0: [ 99 191 121 194 164 198  72 205 115 186  75  84  36 200 255 140]
1: [134 167  96 141 153 144  83 156 108 156 159 124  97 146  83 205]
2: [115 124 127 150 145 146 114 136 124 129 112 115 129 144 156 134]
3: [124 148 118 115 111 121 133 136 121 131 127 146 128 120 129 108]
4: [111 110 132 110 109 122 155 109 150  96 152 127 147  95 109 123]
5: [151 120 129  97 111  91 136 129 100 119 124 144 138 141 173  96]
6: [108 110 143 116 115 115 155 102 153  93 155 131 157  91 106 121]
7: [131 150 136 113 107 117 139 122 122 118 130 154 129 123 137 102]
8: [113 108 152 123 123 115 149 100 155  95 149 129 156 104 113 124]
9: [132 118 151 122 126 113 140 109 133 108 135 136 139 127 139 122]
10: [116  99 164 131 133 112 140 100 153  97 147 125 160 113 122 127]
11: [138 135 144 129 130 103 134 123 126 121 130 147 137 134 151 116]
12: [116 114 163 139 141 115 136 104 151 106 136 131 146 121 122 121]
13: [130 137 155 136 141 109 128 108 127 115 129 148 126 133 133 114]
14: [114 109 159 137 144  94 135  99 134  99 141 138 161 102 118 118]
15: [134 160 144 122 114 107 129 109 103 115 131 161 123 116 135  99]
16: [116 109 159 135 145  80 136  89 129  94 142 142 176  90 114 116]
17: [139 150 149 126 127  90 129  99 104 111 127 164 140 111 137 100]
18: [120  90 166 140 161  49 130  71 124  87 143 138 207  83 113 119]
19: [137 135 153 128 136  77 134  87 109 105 126 160 158 101 132 102]
20: [120  94 163 134 153  51 137  66 130  84 145 139 211  76 104 118]
21: [138 136 150 125 132  80 136  89 112 106 125 162 158 100 131 102]
22: [122 105 163 139 153  66 135  73 137  92 137 138 192  90 107 118]
23: [143 148 145 136 140  92 129 101 118 119 115 159 143 116 129 107]
24: [133 139 157 145 149 112 129  94 138 114 112 140 150 116 113 117]
25: [138 133 149 131 117 133 172 112 174 113 127 144 126 145 140 128]
26: [140 145 136 142 124 138 163 120 165 126 120 134 124 151 147 135]
27: [149 137 136 138 131 119 148 125 147 131 131 141 128 159 155 135]
28: [114 120 191 150 141 137 140 110 170 111 134 138 141 140 142 124]
29: [139 137 171 147 138 132 134 114 142 129 124 141 134 146 142 144]
30: [142 165 141 145 126 146 148 116 149 128 109 134 132 134 136 132]
31: [147 120 165 137 139  99 135  95 133 116 121 148 146 127 132 117]
32: [149 139 147 132 133 107 148 100 140 114 116 160 142 121 133 114]
33: [176 138 120 113 126 100 142 122 104 134  95 185 131 113 145 113]
34: [184 118 123 111 135  86 130 120  90 141  91 184 123 108 147 107]
35: [146 119 157 140 153  80 132  80 139 112 113 144 163 112 115 109]
36: [154 122 145 145 161  73 121  93 118 126 103 148 147 116 119 106]
37: [179 144 111 123 147 107 119 126 100 150  92 174 128 103 127 131]
38: [184 118 109 121 158  95 109 129  90 156  95 180 113  98 116 132]
39: [144 123 148 151 172  84 116  91 132 126 102 128 149 126 124 110]
40: [161 126 121 139 163  81 117 117 115 142  97 144 131 114 125 116]
41: [167 157 109 136 152 128 119 130 123 148  82 138 146 123 131 139]
42: [146 114 136 138 157  85 117 100 126 123 108 121 145 120 118 113]
43: [165 120 110 124 149  91 124 128 116 139  95 144 141 108 121 117]
44: [173 137 103 122 147 116 122 145 117 151  84 159 136 115 120 135]
45: [136 112 121 124 134 111 121 108 132 113 124  98 149 119 126 129]
46: [160 108 108 113 144  94 115 149 109 145 104 144 132 115 116 124]
47: [140 118 105 117 114 128 119 125 118 112 128 106 142 114 115 141]
48: [138 136 104 119 131 114 121 146 116 145 109 140 130 108 125 121]
49: [125 119  94 120 114 128 120 126 120 118 127 119 134 107  98 143]
50: [142 123 147 132 119 148 140 129 149 127 128 132 127 141 126 155]
51: [113 109 172 135 117 156 156 118 184 105 143 122 131 136 138 130]
52: [139 130 146 129 119 138 148 122 153 122 137 137 124 154 148 144]
53: [109 160 143 153 122 151 158 123 168 128 118 122 112 142 131 109]
54: [124 125 165 131 124 137 145 118 157 114 144 130 129 150 150 134]
55: [111 114 165 133 125 141 141 128 154 108 146 125 134 138 146 130]
56: [117 134 136 140 130 150 126 137 122 131 141 122 106 151 140 131]
57: [ 99 140 146 158 129 154 133 128 137 138 120 115 102 137 125  97]
58: [138 155 118 115 124 120 121 131 118 129 156 125 120 165 147 145]
59: [ 99 124 158 142 128 149 143 128 161 116 140 123 121 137 143 113]
60: [118 142 132 132 117 153 142 130 142 129 144 126 104 157 148 125]
61: [103 114 159 132 116 144 155 121 170 104 151 125 127 128 134 120]
62: [146 129 135 113 119 113 137 128 130 120 146 130 134 169 165 127]
63: [100 119 160 136 119 140 157 117 173 104 150 130 127 125 130 115]
64: [122 144 147 132 118 143 145 123 147 120 143 134 111 149 153 121]
65: [104 118 166 138 124 138 153 114 171 104 148 131 132 128 133 117]
66: [123 119 165 128 121 133 147 114 156 109 145 129 135 142 145 131]
67: [107  93 167 125 114 138 158 111 168  91 160 124 147 115 130 128]
68: [125 124 148 116 109 133 151 117 144 110 146 129 128 147 156 120]
69: [ 93 155 137 126  88 143 165 128 154 112 154 152  95 111 103  95]
70: [ 91 151 137 115  77 139 165 126 143 106 161 158  98  96  97  90]
71: [145 159 144  92  80 105 133 113  89 113 129 129 128 164 191  93]
72: [142 164 142  92  78 106 130 113  85 114 130 132 124 158 187  92]
73: [ 93 153 138 110  74 136 159 125 128 105 162 164 107  78  89  87]
74: [ 86 169 129 115  60 148 162 140 128 115 160 181  92  65  65  84]
75: [140 142 143 149 141 139 121 125 132 142 121 126 133 147 127 158]
76: [118 127 180 156 152 139 130 115 160 122 115 130 136 145 145 120]
77: [149 127 149 144 140 131 130 120 130 136 114 130 132 136 131 139]

[133 122  97 117 128 123 118 152 111 144 111 125 135 114 126 130] 48 46 49
[152 149 104 157 184 142  75 147 128 165 159 126 109 146  55 228] 1 75 49
[109 144 115 189 191 143  48 134 108 191  79  59 108 151 175 116] 2 57 75
[111 150 103  81  85 134 119 153  91 124 152 106 118 171 146 122] 58 62 3
[120 113 137 102  95 131 164 120 146 103 147 133 130 132 141 112] 68 61 66
[150 101 124  91 105  92 146 131 108 114 118 146 149 126 161  95] 5 11 7
[147 139 129 148 152 136 112 134 140 149 121 122 122 153 115 165] 75 77 50
[115 144 113 101  85 140 143 146 119 130 131 154 111 122 117 103] 3 7 69
[125 137  93 143 143 141  91 152 111 173  94 125 111 112 109 130] 48 41 44
[152 135 102 115 151 120  94 149 112 152 142 141 114 144  83 167] 1 46 48
[120 149 122 170 155 145 111 121 141 155  91  88 118 156 146 130] 2 75 57
[152 170 121 133 125 141 147 118 145 124  98 143 154 116 123 136] 30 41 32
[117 120 141 106  99 131 156 117 140 104 149 131 129 131 144 111] 68 9 66
[117 142 116 190 194 136  51 121 116 186  87  59 120 151 149 126] 2 75 41
[110 138 116 167 150 156 108 135 136 157  95  86 109 157 158 131] 2 56 57
[113 140 112 172 160 147  96 132 132 164  91  82 110 156 154 128] 2 57 75
[127 158 142 105  83 126 158 120 130 111 135 157 116 130 138  93] 7 3 15
[112 131 142 114 105 133 151 117 142 107 148 134 123 126 137 109] 68 64 61
[123 107 141 103  99 128 164 114 147 100 147 131 138 128 140 116] 68 9 66
[110  85 112 100 108 152 138 154 112  99 156  93 145 111 158 148] 47 49 45
[120 158  71 122 145 151  78 187  83 161 142 118  83 140 114 181] 1 58 56
[115 138  91  90 108 140 109 166 109 138 158 107 118 183 100 151] 58 56 49
[145 136 107 117 147 127  99 149 125 147 148 129 120 159  83 171] 1 75 58
[111 101 109  91 102 140 138 147 104 103 160  95 143 122 159 140] 47 68 49
[119 133  90 140 137 145  98 153 111 167  97 118 115 111 120 132] 48 2 49
[149 161 127 139 131 144 148 113 154 121 101 131 150 122 125 139] 30 26 77
[120 149 128 167 156 154 108 134 136 151  92  98 116 160 169 137] 2 75 56
[144 138  98 119 153 132  91 157 114 154 144 134 108 146  81 177] 1 75 49
[ 66 116 104 149 108 152  97 159 106 172 139 132  44  99  80  80] 57 69 56
[103 160 162 166 129 145 121 112 126 141 122 112 102 130 117  84] 57 53 56
[143 141 124 156 154 137 116 129 142 150 101 103 125 156 132 150] 75 77 2
[152 132 101 116 153 122  93 151 114 154 140 140 114 144  80 168] 1 46 48
[115 144 114 171 156 146 107 126 139 160  87  86 112 154 148 126] 2 57 75
[ 71 112 102 165 130 152  90 153 113 175 121 105  56 118 111  92] 57 56 2
[123 141 113 157 151 147 108 133 133 155  98  95 119 146 143 141] 2 75 56
[148 134 107 116 148 125  99 150 123 148 148 132 121 157  81 172] 1 75 58
[156 113 104 107 142  96 110 153 102 142 115 140 129 118 123 127] 46 48 43
[122 143 108 158 153 148 103 135 128 155  89  92 122 141 160 134] 2 75 56
[138 160  96 140 159 141  85 161 111 159 144 133  94 142  94 193] 1 75 58
[123 165  75 134 153 156  78 190  92 164 140 119  79 145 120 192] 1 58 56
